In the rows, zero is written as 128.
Each path below is one point turned by a fixed rotation once a step. After each direction that follows a path, write how fast that rotation turns it, in degrees per step (0 if it stays still).
Each turn is a multiple of 5 degrees from 10 to 175, or 0.
Each row of a path follows its step; steps can be skipped.
Path 1:
step 0: [122 131 137 125 134 124 131 126 130 137 131 125 125 122 137 128 135 131
 125 127 125 122 123 135 117 134 114 130 127 127 126 135]
step 1: [116 134 134 131 130 122 119 134 130 123 120 114 132 131 128 124 126 123
 121 134 130 119 126 128 125 123 126 128 122 130 134 121]
step 2: [123 126 131 133 129 125 125 136 133 140 137 122 128 123 128 126 129 129
 124 130 123 130 121 136 123 138 127 129 118 138 123 134]
step 3: [116 128 136 131 127 122 124 138 128 125 126 126 125 135 126 121 131 136
 116 134 131 128 129 131 132 123 120 126 132 131 139 133]
step 4: [119 126 125 131 122 140 129 134 129 132 134 114 132 126 128 124 128 122
 119 123 130 129 120 130 135 138 128 132 126 135 125 131]
step 5: [116 133 121 142 128 126 123 128 129 127 132 139 122 128 127 124 140 135
 120 128 131 128 126 130 133 127 123 129 127 134 136 132]
step 6: [121 122 123 131 115 143 125 129 132 132 126 118 124 133 126 128 134 122
 126 132 121 128 129 124 130 128 128 125 134 135 133 131]
step 8: [130 123 123 134 120 142 132 127 133 124 129 129 130 136 133 134 136 133
 128 136 128 136 128 124 129 124 130 126 134 126 133 141]
step 9: [130 132 121 128 128 137 125 122 123 119 132 126 120 132 135 128 131 125
 125 115 119 133 134 125 142 124 127 123 126 126 122 125]
step 10: [134 136 121 139 126 136 133 122 132 124 129 131 131 128 135 140 135 135
 131 128 132 127 134 118 121 129 136 124 130 133 128 130]
step 11: [136 131 131 125 124 131 125 119 124 132 127 125 123 135 140 131 136 125
 135 124 117 128 137 135 132 119 130 124 126 122 130 130]
Directions:
[128 124 126 130 128 124 127 125 126 128 130 130 130 128 130 128 130 130
 128 128 130 129 129 128 123 129 126 128 130 130 129 131]  140
[130 129 129 131 127 128 129 127 129 130 130 132 128 127 128 128 130 130
 129 131 126 127 124 131 129 126 130 130 126 127 129 131]  130
Path 2:
step 0: [129 127 130 119 122 131 120 128 130 130 127 127 130 116 126 129 127 132
 126 125 124 128 122 133 128 126 133 114 127 134 125 136]
step 1: [129 126 131 122 116 129 123 135 135 119 131 131 127 121 126 131 127 125
 132 118 135 125 129 132 126 129 126 120 127 131 120 129]
step 2: [137 126 131 121 114 128 124 133 130 128 136 136 121 128 129 132 126 126
 132 129 126 131 128 128 125 123 120 129 124 134 127 123]
step 3: [140 124 126 124 120 121 121 131 130 132 131 131 124 129 129 130 134 140
 127 132 125 129 128 137 126 127 129 126 130 135 130 124]
step 4: [139 133 122 123 127 123 117 130 126 126 130 124 130 124 129 131 134 134
 133 126 128 118 127 132 118 127 126 121 134 127 131 128]
step 5: [135 130 130 120 126 134 117 124 123 127 138 129 136 123 125 126 132 127
 131 129 133 128 124 125 123 127 124 121 128 134 127 136]
step 6: [129 123 132 117 122 129 129 127 131 122 134 132 126 125 116 125 137 128
 131 129 134 131 131 130 130 128 123 123 133 134 129 134]
step 8: [134 123 123 125 119 121 121 121 129 125 131 126 129 131 128 135 129 129
 125 132 119 125 127 124 123 126 133 126 131 140 122 132]
step 9: [133 124 125 123 122 128 117 134 135 128 126 122 132 126 128 130 137 127
 134 126 125 129 134 121 121 125 133 127 138 130 126 132]
step 10: [134 129 121 128 126 136 116 126 134 130 131 133 123 119 127 129 133 123
 133 130 134 131 131 127 125 126 123 134 136 130 126 133]
step 11: [131 123 128 126 125 128 119 125 125 128 129 130 117 125 120 128 134 131
 132 134 128 121 128 129 134 130 121 134 131 136 126 136]
Directions:
[129 130 131 129 128 129 125 129 130 127 127 128 134 127 127 126 127 126
 129 129 130 126 128 125 128 127 132 125 129 126 125 127]  85
[130 129 128 128 133 131 125 127 125 131 129 126 127 126 129 125 131 130
 129 129 130 126 127 129 128 128 128 129 130 126 130 129]  60
Path 3:
step 0: [127 128 133 129 127 128 129 126 123 123 119 137 126 129 123 135 126 134
 127 136 116 128 125 134 128 113 135 134 127 134 128 130]
step 1: [125 139 129 136 124 137 124 122 120 128 124 123 129 127 134 136 138 120
 130 131 126 126 124 133 131 123 124 130 122 135 136 129]
step 2: [128 127 129 128 128 130 126 120 122 123 129 119 129 120 139 123 123 115
 136 125 130 123 134 127 134 131 122 127 119 123 123 133]
step 3: [129 122 132 118 123 128 135 125 133 116 133 127 125 128 133 124 117 126
 132 126 123 123 131 121 133 126 141 129 131 130 128 133]
step 4: [129 133 133 128 121 136 128 126 133 124 133 134 127 133 124 129 131 133
 126 124 132 126 129 119 127 124 128 128 141 142 136 136]
step 5: [127 127 129 134 132 130 114 124 121 123 126 129 126 120 118 126 127 133
 128 127 134 127 129 127 124 128 113 133 133 135 123 132]
step 6: [129 125 130 128 128 126 117 128 123 118 121 123 121 126 122 125 119 124
 126 136 120 123 120 134 127 130 131 137 127 124 128 122]
step 8: [134 133 136 120 132 134 127 123 122 140 132 125 135 121 137 118 129 131
 133 126 134 129 129 125 134 124 126 131 130 129 125 134]
step 9: [120 130 128 114 135 134 128 123 132 123 139 128 128 115 123 124 127 131
 131 127 122 130 124 124 128 126 132 132 126 133 120 125]
step 10: [121 132 128 130 126 137 128 128 133 122 134 132 123 137 115 127 132 118
 120 127 121 129 129 124 123 128 131 134 126 132 123 134]
step 11: [128 124 127 134 130 128 123 130 119 131 121 130 123 138 131 127 131 127
 123 126 129 128 136 130 130 119 122 142 126 133 123 139]
Directions:
[127 126 128 129 130 129 127 130 131 126 129 125 126 131 126 126 124 125
 127 129 125 128 130 129 130 130 128 126 126 126 127 129]  95
[125 129 131 124 128 130 131 131 127 127 131 131 128 128 128 128 125 130
 129 129 128 130 127 126 130 129 125 126 130 128 128 129]  70
[125 131 125 127 126 130 127 127 130 130 126 127 125 127 128 130 125 128
 125 126 126 129 127 127 129 127 131 127 129 128 132 126]  120
Path 4:
step 0: [132 129 133 118 117 130 129 120 125 118 136 128 127 127 134 118 128 129
 126 122 127 129 134 133 123 131 114 122 131 136 131 123]
step 1: [130 131 132 128 120 127 131 123 131 128 135 138 134 133 130 130 131 136
 140 134 121 138 126 122 128 135 135 142 129 132 127 128]
step 2: [132 127 136 128 125 124 141 141 118 118 123 133 128 130 127 138 130 127
 124 133 134 129 125 127 139 122 131 126 125 122 126 125]
step 3: [122 139 125 125 126 130 131 117 123 133 124 132 124 126 120 129 132 118
 122 124 130 131 129 123 126 126 124 120 137 131 114 121]
step 4: [122 122 124 127 132 139 118 127 120 126 139 131 123 131 132 130 118 133
 132 129 135 127 120 130 129 135 134 133 132 133 118 131]
step 5: [127 121 127 122 137 120 128 125 132 116 122 124 126 120 135 129 122 132
 130 142 119 133 125 131 132 126 124 124 121 123 122 124]
step 6: [136 132 138 117 119 130 117 124 128 132 128 132 120 127 121 122 129 126
 119 127 115 125 122 126 130 126 126 129 130 120 131 123]
step 8: [125 119 126 130 137 120 134 137 131 132 127 136 130 141 126 134 127 135
 117 126 125 136 127 122 126 128 124 122 121 127 120 126]
step 9: [134 127 125 125 127 132 125 129 115 125 134 129 127 120 134 119 136 126
 118 120 125 135 134 132 125 119 128 120 128 132 121 129]
step 10: [122 136 122 130 131 128 128 128 133 130 133 133 125 119 127 116 130 129
 137 129 121 130 124 122 135 134 137 139 127 131 120 137]
step 11: [131 125 133 125 133 120 132 137 136 118 130 126 127 135 130 123 122 129
 125 129 133 120 124 130 147 126 132 122 132 122 127 128]
Directions:
[127 128 128 126 126 129 128 124 129 127 131 128 130 127 126 130 128 125
 122 128 125 127 130 128 129 123 126 127 129 129 129 129]  120
Path 5:
step 0: [135 132 118 127 128 123 135 133 130 127 136 132 136 123 128 125 122 135
 127 133 126 129 132 116 114 124 134 132 128 124 123 129]
step 1: [139 133 116 125 132 131 139 129 118 128 117 133 128 135 125 121 124 132
 124 134 125 131 124 124 117 129 127 129 126 124 128 134]
step 2: [136 127 122 124 135 131 128 142 122 124 128 131 121 134 132 129 125 137
 131 129 134 129 119 127 123 125 124 116 119 126 121 130]
step 3: [136 133 128 124 130 113 124 131 125 129 127 118 124 137 125 122 129 142
 128 127 136 123 129 127 121 129 124 118 124 130 126 124]
step 4: [130 122 127 130 131 120 128 125 136 123 129 125 131 131 120 120 124 134
 124 126 131 118 132 137 116 126 122 124 118 124 118 133]
step 5: [128 129 116 128 137 119 126 126 130 116 125 120 132 121 121 129 119 124
 128 133 129 125 128 125 120 129 128 128 130 129 113 128]
step 6: [132 139 124 131 135 131 125 130 132 128 120 118 127 129 124 132 125 124
 127 139 133 131 128 127 115 126 135 129 125 126 123 142]
step 7: [143 128 131 129 133 129 124 136 134 130 123 127 127 130 124 128 134 126
 130 131 130 122 120 119 125 131 140 122 128 119 118 133]
step 8: [135 124 124 117 125 115 131 133 131 137 128 129 124 133 127 130 130 133
 133 128 128 126 134 119 119 124 141 127 125 123 122 131]
step 9: [131 125 122 123 126 121 139 126 124 120 121 128 126 133 123 119 123 134
 129 120 126 131 134 130 123 133 139 124 122 118 124 134]
step 11: [132 138 135 132 141 122 131 134 124 124 128 121 127 128 130 130 125 143
 124 136 127 127 131 125 118 139 130 127 124 127 128 130]
Directions:
[126 129 132 126 128 125 128 128 130 122 127 127 126 126 128 128 127 129
 128 128 129 127 130 131 129 130 124 129 125 129 128 127]  55
[125 130 129 125 131 129 129 127 132 129 129 130 126 128 127 126 129 128
 129 125 130 131 126 127 125 130 126 127 132 127 129 128]  0
[125 128 126 128 125 128 128 126 129 127 131 126 130 128 125 127 126 130
 125 124 128 129 128 130 127 129 132 128 126 130 126 126]  70
Path 6:
step 0: [128 134 124 136 134 131 123 127 140 125 125 130 127 128 121 134 139 133
 133 131 131 142 132 125 124 127 128 121 125 136 126 128]
step 1: [133 125 126 125 123 118 133 130 132 117 132 120 132 133 125 131 127 134
 136 123 119 126 137 133 136 121 121 123 126 128 127 130]
step 2: [127 124 126 131 134 121 131 132 123 139 124 130 128 137 135 119 129 129
 128 138 125 120 134 131 125 122 120 133 136 132 131 123]
step 3: [129 129 128 139 119 140 126 128 135 135 137 126 126 132 134 126 135 130
 123 139 136 130 132 126 133 136 130 126 129 131 133 131]
step 4: [127 135 126 128 127 126 116 134 130 123 132 135 137 128 128 131 132 131
 139 130 116 131 123 126 133 137 125 121 123 127 126 136]
step 5: [130 137 129 128 126 110 131 125 130 127 123 133 125 133 123 132 131 129
 127 130 128 137 129 131 127 117 121 127 136 136 127 131]
step 7: [131 127 126 132 131 138 126 132 132 141 128 129 126 135 138 126 134 133
 133 131 111 125 128 126 128 127 133 129 122 133 130 130]
step 8: [136 135 129 138 128 128 124 129 133 129 130 123 127 131 127 128 120 131
 132 133 130 139 130 118 132 130 118 125 133 126 126 141]
step 9: [124 130 123 120 123 127 123 128 124 119 126 128 140 129 121 126 130 131
 136 134 129 130 130 138 136 128 122 131 138 136 135 131]
step 10: [125 124 124 128 132 121 133 130 125 129 126 136 123 134 130 133 143 124
 127 138 128 126 139 129 131 121 137 127 126 137 125 131]
step 11: [129 130 136 137 121 126 127 126 139 129 127 127 128 134 128 116 130 133
 122 128 120 124 137 121 139 129 129 122 123 123 124 125]
Directions:
[127 126 127 130 127 128 127 125 124 129 129 128 131 130 127 130 127 128
 125 129 130 125 126 130 128 125 126 131 130 130 127 128]  100
[133 128 126 127 132 127 127 130 128 129 126 131 127 128 130 129 128 127
 127 131 128 128 125 127 127 125 130 125 131 131 127 126]  140
[125 127 130 126 125 126 126 129 127 126 125 128 129 125 126 132 128 127
 130 128 129 130 130 127 126 125 128 124 128 131 129 129]  80
Path 7:
step 0: [138 132 130 130 127 125 125 137 129 123 132 133 133 129 127 136 132 121
 118 121 132 130 131 133 134 134 123 123 139 130 122 127]
step 1: [134 130 123 129 125 130 126 128 129 140 125 138 138 140 127 124 132 128
 127 122 124 135 129 136 129 122 131 125 124 122 129 127]
step 2: [138 126 115 129 126 125 123 121 123 124 128 124 130 138 127 137 118 122
 127 128 130 123 136 127 127 124 129 123 124 133 127 130]
step 3: [135 120 121 128 133 123 132 134 134 126 129 141 127 127 128 129 131 129
 128 126 129 132 134 125 130 125 123 134 125 138 128 116]
step 4: [129 131 127 126 125 121 132 131 126 128 135 134 138 133 130 117 135 120
 130 130 133 128 136 127 124 127 135 123 129 137 128 136]
step 5: [129 116 130 131 134 124 120 136 123 137 136 127 140 136 123 133 123 126
 127 129 127 125 127 125 122 130 125 129 127 130 132 127]
step 6: [126 122 130 127 125 117 123 134 126 127 117 136 123 133 133 133 130 120
 135 129 124 132 126 131 130 132 124 118 122 135 127 127]
step 7: [131 135 136 128 127 118 127 130 128 127 136 134 128 135 129 129 121 128
 137 126 125 131 136 130 133 128 135 138 120 128 134 130]
step 9: [130 125 123 124 131 120 128 135 129 128 135 129 128 130 129 128 134 114
 135 120 128 126 127 132 130 139 124 132 130 118 121 126]
step 10: [132 136 130 134 126 132 126 134 129 134 128 135 128 131 132 121 119 124
 135 114 129 121 128 130 126 128 125 118 124 126 134 129]
step 11: [127 133 123 127 132 128 132 126 127 135 128 124 131 128 132 140 115 117
 126 120 128 137 130 131 127 132 131 131 127 136 128 125]
Directions:
[128 122 130 125 124 129 130 130 129 129 128 127 129 127 131 128 127 128
 128 131 129 128 128 128 126 126 128 129 127 132 130 130]  40
[126 132 127 126 129 127 130 128 130 123 128 129 126 127 128 129 125 128
 127 129 129 131 130 126 128 126 130 130 126 132 131 125]  85
[127 128 128 129 124 127 130 130 131 126 128 131 127 129 126 124 128 129
 131 128 126 129 130 132 128 130 128 127 132 128 129 127]  120
[131 127 125 128 129 129 129 126 129 126 130 130 125 128 128 130 130 128
 133 129 130 126 126 129 126 124 130 131 128 127 127 129]  65
Path 8:
step 1: [124 121 119 137 115 128 131 119 125 123 127 133 127 128 120 135 124 129
 123 128 126 127 132 136 130 129 132 134 119 130 131 122]
step 2: [125 127 131 126 133 122 127 121 127 130 139 131 140 131 133 129 128 124
 127 121 131 129 132 137 121 131 134 123 123 136 139 128]
step 3: [120 119 133 134 136 122 134 128 128 129 122 130 125 129 123 134 130 127
 132 127 121 138 119 130 127 128 140 133 124 126 136 128]
step 4: [134 121 127 135 126 131 126 132 133 119 134 131 133 130 130 135 133 135
 123 119 129 119 125 128 129 117 136 130 127 133 135 126]
step 5: [117 126 124 135 130 125 127 126 126 126 122 132 124 134 138 142 126 125
 130 127 126 127 128 130 129 129 128 120 130 144 131 129]
step 6: [127 117 117 125 135 131 133 121 123 121 130 126 129 131 125 123 120 128
 128 134 125 125 126 138 130 123 133 134 122 135 134 124]
step 7: [121 128 127 129 126 117 124 125 137 126 131 129 136 122 125 135 124 123
 130 127 131 125 129 129 123 128 130 133 133 130 146 122]
step 8: [127 123 133 137 128 126 125 116 123 121 127 132 126 132 121 134 127 127
 118 124 127 137 123 128 123 128 138 132 125 135 129 135]
step 9: [121 122 127 132 127 131 132 124 131 130 132 134 137 130 130 134 133 135
 132 116 125 122 134 142 130 124 137 129 125 128 128 123]
step 10: [127 126 123 134 135 125 128 134 125 126 127 127 126 128 138 132 129 124
 127 123 124 134 122 131 125 130 132 121 118 134 144 128]
step 11: [130 114 130 126 129 122 134 131 131 124 124 131 131 133 126 134 123 132
 128 136 129 121 123 127 133 124 142 131 128 138 132 126]
Directions:
[126 129 128 129 125 126 129 132 128 131 130 128 125 128 127 124 125 130
 128 126 129 128 126 131 126 128 127 130 131 130 127 130]  0
[129 126 132 131 128 131 128 131 129 127 125 126 128 129 133 126 128 128
 131 125 126 128 129 127 128 128 131 128 127 128 128 128]  60
